In the data rows, 128 means zero.
Here is a table of points, one per row:
[140  82 104  86 117 135 109 159 153  97 128   0 120 183 162 193 141 136
 162 115 176 154 142 108 145 126  86 116  90 132  98 106 120 100 133 151
 127 125 112  98 129 134  91  83 113 102 121  97]
[ 37 126 105  95 115 135 176 137 111 171 149  99 105 202 109  88 151 150
 174  97 132 125 135 129  75 109 163 153 143  84 100 153 120 120 131  96
  76 114 157 145  79  93 101 165 101 110 152 124]
[ 62 133 191 163 141 162 160 126 111  98 140 138 125 168 134 115  76 115
 120 124 146 125 137 184 123 167 171 128 163  95 120 115 126 168 141 160
 130 121 110 149 115  89 186 132 146  93 186 180]
[134 130 128 146 159 113  91  95 151 101  73 147 141 134 185  71 106  98
 155 137 107 160 145 135  88 142  92 118 134 134  91 106 109  98 139 155
 121 144  82 155  80  90  85 110 147 138 145 127]
[ 99  95 110 151 159 113 180  93 141  80 144 138 109 110 116  81 151 142
  96 111 140 136  96 142 184  59 196 127 118 106  84 104 145 155 133 181
 119 108  92 110 152  79 132 161  98  99 104 157]
[153  64 146 149 128 113 121 180 171 137 122 114 126 165 163 163 162 101
 162 111 116 118 163 159 118 112 110 101 117 169 150 138 115 145 141  69
 117  80  73 116 113 149 201  99 114 104  94  90]
[119 138  99 124 110 132 141 190 105 190 187 121 135 173 128 116 174 104
  95 117 176  83 175 101  93 130 167 138 140 109 109  98 111 101 130 107
 219 189  73 130 140 160 110 110 133 129 141 132]
[145 150 176 109 198 181 144 171 128 180 124 151 153 141 120 125 156  90
 151 109 123  94 125  85 116 124 198 133  47 142 114 101 148 150 154 148
  92 130 124 125 100  75 172 125 115 178 111 124]
[141 138 166  94 126  86 134  84 129 169 174 100 138 164 115 148 170 120
 130 130  76 135 151  99 190 166  84 111 193 167 103 134 124 105 121 117
 103  81 122 190 114 141 109 155 113 163  86 169]
[114 182 134 208 129  56  96  81  99 119 143 138 141 147 137 129 127  91
 184 123 167 147 139 118 108 141  98  86 114 101 112 149 167 189 120 136
  73 126 129 146 148 167 123 116  96 158 142 156]
[152 132 152 127 210 122 115 101 140 134 148 113 143  35 120 119 122 126
 141 118 151 112 137 163 115 156 106 235 147 123  68 137 111 136 117 120
 135 130 102  80 118 134 176 146 158 156 191 120]
[203 114 138 130 103 122 115 136  57 132 165 251 118 195 121 116 168 139
 157 131 106 109 128 129 108 119 136 137 162 164 135 147 140 135 112 123
 139 121 173 118 156 103 119 192 131 155 139 124]
[122 155 136  97 121 145 127  89 135 153 158 134 159 118 141 154  84 116
 158 120  95 123 106 115 101 164 170 122 117 159 100 172 126 144 255 129
  98 143 165 130 180 161  85 100 147 112  99 148]
[ 92 178 128 150 180 131 108 139 144  90 112 122 135 115 121 142 158  93
 152 126  54 154 144 122 154 134 141  99  83 124 150 149 147 152 121 125
 106 189 116 126 151 137  99 193 148 150 156  63]
[103 124 112 144  62  95 145  51 196 112 120 114 129 101 107 119 189  93
 129 118 128  94  60 126  84 132 163  68 152  98 147 143 126 164 118 101
 131 154 104 137 114 142 112 142 147  90 123  47]
[137 141 157 153 129 101  86  86 183 115 122 164 133  83 142 164  94 133
 163 143  97 134 129 124 141 148 135 143  86  95 102 177 161 122 127 121
 153 148 156 175 196 120 121 130 132 154 164 126]
[ 84 130 149 115 120 129 143 121 126 152  67 148   0 107 141 191 148  89
 112 118 110 157 106 148 141 122 122  92 164 136 105 107 130 159 132 168
 131 142  92 172 205 157 144 100 134  75 151 130]
[156 120  81  58 173 132 143 164 150 113 133 129 154 148 141 176 126 129
  98 120 137 110 150 168 139 132 132  69 144  92 132 116 147 100 160  91
 186  71 137 211  96 145 112  90 171 119 116 104]
[105  45  98  54  96  71 129 150 132 131 131 130 124 143 137 141 102 122
 139 123 110 136 112 155 135 163 123  47 155  80 110 137 113 114 132  68
 135 159 152 105 140 109 134 137 140 129 152 146]
[171  89 149  80 109 200 148 147 112  83 106 128 134 139 181 164  84  39
 127  98 172 127 103 101 134  88 175 142 160  94 133 128 129 175 147  91
 161 128 142 107  59 137 104 134  94 154 119 126]
[147 152 141 120  83 149 139 168 202 117 154 125 128 184  18 169 113 111
 133 106 105 164 200 105 153 142  84  90 182 106 134 131 158 105 158 104
 101 142 141  94 135 148 169 129 157  86 119 120]
[ 80 120 166 102 137 105  96 157 149 115 131 120 143 100  95 158 158 150
 133 140 153 111 158  96  72 140  89 116 102 125 149  79 105 101 114  82
 124  66 160 146 185 131 144 102 118 174  74 152]
[ 77 108  72 153 178  97 111 119 100 121 128 122 149 104 149 123 128  94
 146 128  97 139  88 102 165 167  65 102 157 151 108  92 143 160 146 135
 154 169 175 178 153 136 193 183  96 141 109 139]
[137 127  89 207 155 136 152 100  62 110 103 101 125  93  57 149 139 147
  86 129 130 101 161 144 143 101  97 150 104 194 109 155 114  96 126 113
 153 161 150 170  64  64 111 119 149 174 162 116]
[ 68 169 143 128 118 166 107  88 131 105 130 136 173  87 139 175 146 144
 104 121 141 129 122 106  95 111  88  61 114 139  95 170 116 143 118 177
 175  78 122 102 128  77 146 129 140 141  81 122]
[122  95  59 213 118 118 134 174 160 134 125  85 103 106  95 144 121 124
 123 144 140  89 146 158  95 144 178 172 140 117 189  95 114 129 134 192
 154  85 149 136  91 155 116 156 139 149 137 121]
[106 136  98 138 105  93 114  96 140  85 105 113 110 191 106 130 141  96
 157 140  96 124 116 177 155 123 109 112 126 116 130 161 118  71 137 141
 171 127  67 111 154 123 159 101 191 187 142 150]
[117 118 115 186  88 126 143 144 121 148 152 134 132 108 147 146  98 108
 121 128 161 110 180 187 160 150 164 166 165 138 170  99  92  87 131 194
 126  89 108 112 143  72  68 104 105 102 151 112]
[145 163 139  73 172 176 125  97 123 102 129 142 142 146 169 159 157 203
 122 103 121 134 157 131  73 146 133 186 168 112 142  60 125 153 133 143
 127 158 141  91 113 143 111 135  73 187  99 145]
[171  80 129 108 165 110 144 122 121 120 119 149 143 137  86 163 117 147
 127 127 135 103 142 108  70 175 105  82 103 179 112 121  84  85 116 117
 118 127 141 113 145 128  69 147 141  93 114 133]
[162 201 138 102 109  75 104 197 116  86 180 102 119 122 157  34 123 167
 145 129  75  95 136 142 181 146 163 126 160 155 109 117 125 143 120 130
 133 114 156 131 129  79 123 129 136 149  83 118]
[151 181 141 102 136 134  99 107 126 102 161 122 158 106 103 112 110  95
 167 139  91 141  98 152 100  97 113  66  84 179 117 117 131 136 137 176
 162 129 146 118 161 151 140 173  96  74 165 126]
[146 123 130 125 156 119 137 208 179 151 128 125 132 187 122 163 103 157
 116 113 138 149   0 144  92 115 110 137 134 149 123 141 115  88 112 112
 121  93  79 125 125 142 119  74 138 137 117 119]
[129 156 185 140 133 140 117 136 110 109 138 127 116  90 176 120 151 134
 129 116 159 121 105 102 127 111 182 144 149 130 106 165 177   0 146 144
  84 214 176 142 107 156 166 189  73 119  88 157]
[152 102 129 102 155 166 137 200 149  86 117 131 138 106 121 110 130 147
  89 119 126 114 152  84  85 175 152 142 158 195  92 157 157 189 112 139
  73 179  93 111 123 122 107 160 119 134 131 145]
[110 153 152 107 115 119 119  83 102  95 116 152 138 141 108 106 102 126
 137 146 127 144 121  99 146 145 117 152 145 111  74 121 127 124 120 183
 114 110 155 170 171 149 153 122 127 136 140   0]
[126  78 112 121 108 128  84 190  86 120 178 172 158  97 120 147 125  94
 141 126 173 139 121 141 113 144  73 121 109 146  89 148 103 120 123 141
  59 103 124 151 128 134 101 108 185 135  50 116]
[ 96 124 148 146 128 173  94 125 191 147  59 149 152  68 140  60  87 135
 130 136 124 136 163  98 119 119  86  88 140 121 101 145 129 132 108 168
 139 128 144 153 106 170 123  97 178 127 113 146]
[131 189  78 156  67 153 185 142 162 113  78 154 122 114 103 120 156 110
 130 132 166 129 111 205 154 173  87 138 141 161 120 105  90 115 118 136
 149 140 161  56  81 105 131  95  75 156 139 144]
[ 55 116  97 120  70 104 146 150 126 117 128 160 131 159 152 121 169  93
 107 129  43 157 116 144 147 126  72 183  86  69 151 169 116 107 107 129
 124 120 132 102 166 141 109 112 151  95 140 141]
[183 143 134 180 156 132 102 145 132 117  93 133 192  95 139 158 135 140
  92 119  77 135 122  61 119 163  95  97 133  23 127 146 117 130 110 161
 116 101  64 148 135 112  99 116  74 136 151 140]
[ 95 142 112 124 112 167   0 103 115 135 101 125 106 164  80  87 142 112
  70 128 177 116  95 148 185 148 169 161 123 118 157 136 146 146 150 115
 144 114 106 117 110 101 135 160  86  73 178 143]
[160 147 144  75 124 104 122 136 118 189 135 148 154  85 134 122 124 147
  56 112 186  99 141  87 158 108 148 129 133 163 106 117 129 159 142 150
  95 173 109 104 115 144 114 135 142 190 123 154]
[156 136  86 126 145 158  93 179  85 173 170 114  95 101 122 107  94 156
 127 143 109 100 143 119  61  45  76 140 155 133 153 103 123 115 129 124
 115 144 159 119 123  63 137 114 147 167 114 113]
[147 139 124 109 203  94 152  91 185 180  80 139 147 126 169 109 155  66
 122 105 201 149 120 132 121 118  79 114 147  77 188  99 121 110 144 151
 149 120 102  86 158 113 115 144 170  59 112 111]
[119 105 123 130 115 126 154 111 125 152 131 146 117  88 142 131 128 147
 121 128 146 112 130 161 107 152 104 152 121 143 151 101 255 126 128 129
 156  95  90  96  82 110 108 105 110 100 147 111]
[176 145  73 150 109 196 155 164 126 146 122 146 117 134 152 115 134 166
 160 117 165  79 137 108 149  94 119 128 134 128  82 126 113 140 115  66
 152 124  88 142 143 119 117  71  97 100 122 142]
[124 125 118 140 166 129 105  94 117 119 119 111 138 125  64 100 136 105
 139 141  60 129 118 206 127  97  82 143 121 121 126 151 131 127 127 153
 131 126 191 154 168 151  69  97 122 133 112 150]
[130 127 123 115 100 141 126 112 184 119 123 119 121 131 165 141 114 171
 113 100 158 124 111 116 131  90 194 150 185 146 143 146 148 174 148  73
 104 141 155 119 158 112 188 154 131 105 143 145]
[117  98  89 128 124 111 141 165 112 142  64 144 119 114  96 137 150 136
 175 139 167 123 126 101 173 141 157 198 134 113 139 164 134 149  95 171
 200  66 148  84  83 137 122 135 163 148 124 141]
[121  70 114 181 121 139 186 126 173 142 128 153 107 149  90  68 157 130
 119 135 139 113 167 121 135 126 126 155  95 153 167 137 110 108 133 159
 191 114 141 111 129 107 138  73  66 145 153 125]
[129 137 194 130 101 176 139 130  75 109 135 143 147  43 142 113 184 143
  99 123 106 115 131 141 127 125 116 150  86 137 145  80 108 134 148 162
 137 112 109 128  61 161 140 139 170 141 186 120]
[ 80 118  94 138  89 112 136 105 142 162 135 130 124 147 104 155  99 162
 187 136  94 142 126 149 168 124 105 122  74 128 108 118 105 107  75 148
 177 105  81 153 127 158 113 203 139  87 127 148]
[104  98 101  74 131 114 136  67 101 143  91 101 155 118 108 109 105 125
 152 115  95 161 118 162 139 140 156 109 140 120 189 193 132 144 149 162
 141 164  50 137 129 185 200  90  95 111  87 128]
[109 163 175 106 123  58 116 122 131 108  56 133 176 105 142 121 106 120
 116 138 142 110 114 135  69 141 106 128  98 181 158  82 110 150  91 127
 155 148 107 186 121 146 107 128 108 131 138 119]
[141 114 132 128 169  89 116 148 127 129 123 130 149 173 168 131 134 128
  30 133  92  94 167 134  80 143  99 139  99 171 102 181  97 112 121  98
 118  86 180 126 128 191 130  99 111 100  92 109]
[205 173  67 124  76 154 158 141  90 178  96  98 106 144 150 134 135 156
 145 111 120 118 125 149 145 177 160 143 105 108 159 145 106 109 118 100
  87 107 142 160 133 104 178 160 145  75 113 145]
[ 82 110 118 144 150 189 148 159 126 128 168 151 131 112 155 119 135 156
 158 107 171 111 133 138 187 138 117 173 132 149 163 106 106 129 131  20
 135 147 109 106 120 116  83 105 124 100  89 102]
[157 132 139 145 140 114 113 164 113 162 127 119 152 116 120 119 160 144
 121 137 139 255 159 124  85 131 187 116 126 181 105 123 113 114 110  69
 161 103 149 138 138 131  92 100 154 146 100 125]
[141 129 138 123  73 124 165  95 140 136 148  93  98 165 158  98  66 110
  76 105 132 122  98  82 130 128 159 170  79  97  76  66 160 149 171  72
 132 131 135  99 128 124 176 153 145 120 125 162]
[147 128  72  94  97 163 149  84 107  51 123 137 123 145 137 100 118 152
 105 107 171 141 156 120 120  99 177 149 123 110 153  91 156 122 159  88
  58 120  72 138 172 151 172 177 141 140 111 146]
[145  96 137 118 109 102 148 162 119 149 165 136 103 151 105  96 116 255
 133 119 162 129 115 168 169 117 152  70 123  75 143 139 107 124 172 114
 117 137 149 105 113 158 142 132 109 146 196 120]
[135 157 129 127 110 134 160 114 168 132 160 122 115 132 156 124 138 127
  92 139 168 154 132 183 158  63  91 177 115  94 148 185 139 200 142 158
 134 154 130 186 105 131 136 200  89 115 163 131]
There is one direction along which these points spread out most. Take the direction at right angles to it along which they spread out most. Go by this last direction. How far along it is each point below, from 0 to 99? 50 is the average, and the first point above lies past it. One standard deviation of the points above along it is 16.
[157 148 149 114 174 151  99  95 116 123 176 145   0  91 169 108 102 134
 109 109 137 118 141  64  81 172 133 113 109 139 144 144  96 130 139 114
 114 106 122  96  63 135 106 141 118 179 104 129] 61
[128 139 177 184 145  77  96 137  93 122  92 124 128 189 136 171 130 190
 159 123  97 105 143 148 145  93 131  94 124 112 100 114 128 145 137 118
 118 172 179 106 126 165  96 133 197 116  48 133] 62
[ 85 110  96 163 122 146 137 109 171  94 140 157 165 154 190 154  73 104
 139 122 136 152 102  62 133 100 117 110 146 171 199 118 118 112 113 149
 149 108  86 131  99 191 130 122 155 123 174 128] 45
[138 126 124 107 124 143 159 140 131 132 142 124 109 160 134 138 139 135
 131 255 153 114 121 122 146 121 156 132 137 107 135 129 127 131 151  94
  97 146 115 110 117 118 142 136 124 114 118 144] 47
[194  81 216 115  70 137  98 125  98 124 150  97 124 127 102  93 142 131
 182 139  98  91 144 134 107  94 133 182 145 134 119 133 109 137 100 115
 140 158 155 139 152  97 130 133 126 133 103 159] 56
[ 99 134 127  56 129  91 138 153 183 176  91 154 128 149 120 196  69 111
 128 109 125 109 165 129 156  60 136 114 101 155 162 147 112  94 103  83
  93 106 109 117 108 116 107  91 109 133 116 118] 66
[133 166 146 107 142 123 182 115 103  65 152 131  94 148  86  94 114 137
 129 118 175 136  94  73 157 158 119 170 102 101 202 150 147 160 110 178
 152 185 145 155 115 104 166  88 155  54 138 153] 27
[119 124 144 162 118 136 137 126  93 150 116 105 145  74 177 142 102 145
  94 135 142 138 146 129  88 155 124 140 118 143 160 166 135 160 104 173
 150 169 130 111 145  42 146 134 106 183 142 106] 46
[144 131 100 102 131 174 142 112 132 136 194 109 110 156 127 129 117 101
 115 128 146 111 137 182 155 134 200 103 118  95 130 120 153 121   0 107
  88 140 176 119 143 149 149  94 146 146 136 160] 47
[126 126  95 118 147  68  96 120 139 100 118 155 152  64 136 162 178 105
 154 122 114 142 130  65 113  83 116 126 106 134 116  87 108 135 150 165
  83 120 155 139 118 118 132  55 122 118 207 160] 54
[145  73 166 121 124 164  84  60 163 170 159 132 153 157 136 151 139 152
  98 122  71 158  66  99 145 150 141 102 123 132 137  74 132 136 129 132
  67 185 155 174 126 120 129 113 157 144 102 113] 51
[120 126 129 171 108  64 152 122 113 102 139 128 117 102  32 147  73  82
 119 137  78 170  97 148 153 109 125 128 135  72 155 116 108 105 123  91
 158 108  98 117 122 132 117 132  95  98  86 126] 40
[134 128 120 156 166 132 110  94  94 169  87 153 172  99 145 138  88 118
 104 137  88 152 151 103 116 123 106 108 122 130  77  95 112 133 101 155
 138 122 128  59 121 160 155 117  92  80 129  93] 53
[111 158 160 175 147 117 147 106  42 131 130  61 148  96 111  89 169 139
 144 145  87  87 112 121 161 111 134 144 195 162 147 174 120 121  97 120
 137  86 179  93 156 120 108 128 149 120 199 151] 43
[152 123 177 142 110 177 167 153  74 150 100  76 112 142 103  58 120 132
 126 138 137 101 121 124 146 131 104 107 123 134 130 117 143 113 134 112
  85 105 151 135 204 145  85 189 132 206 132 143] 54
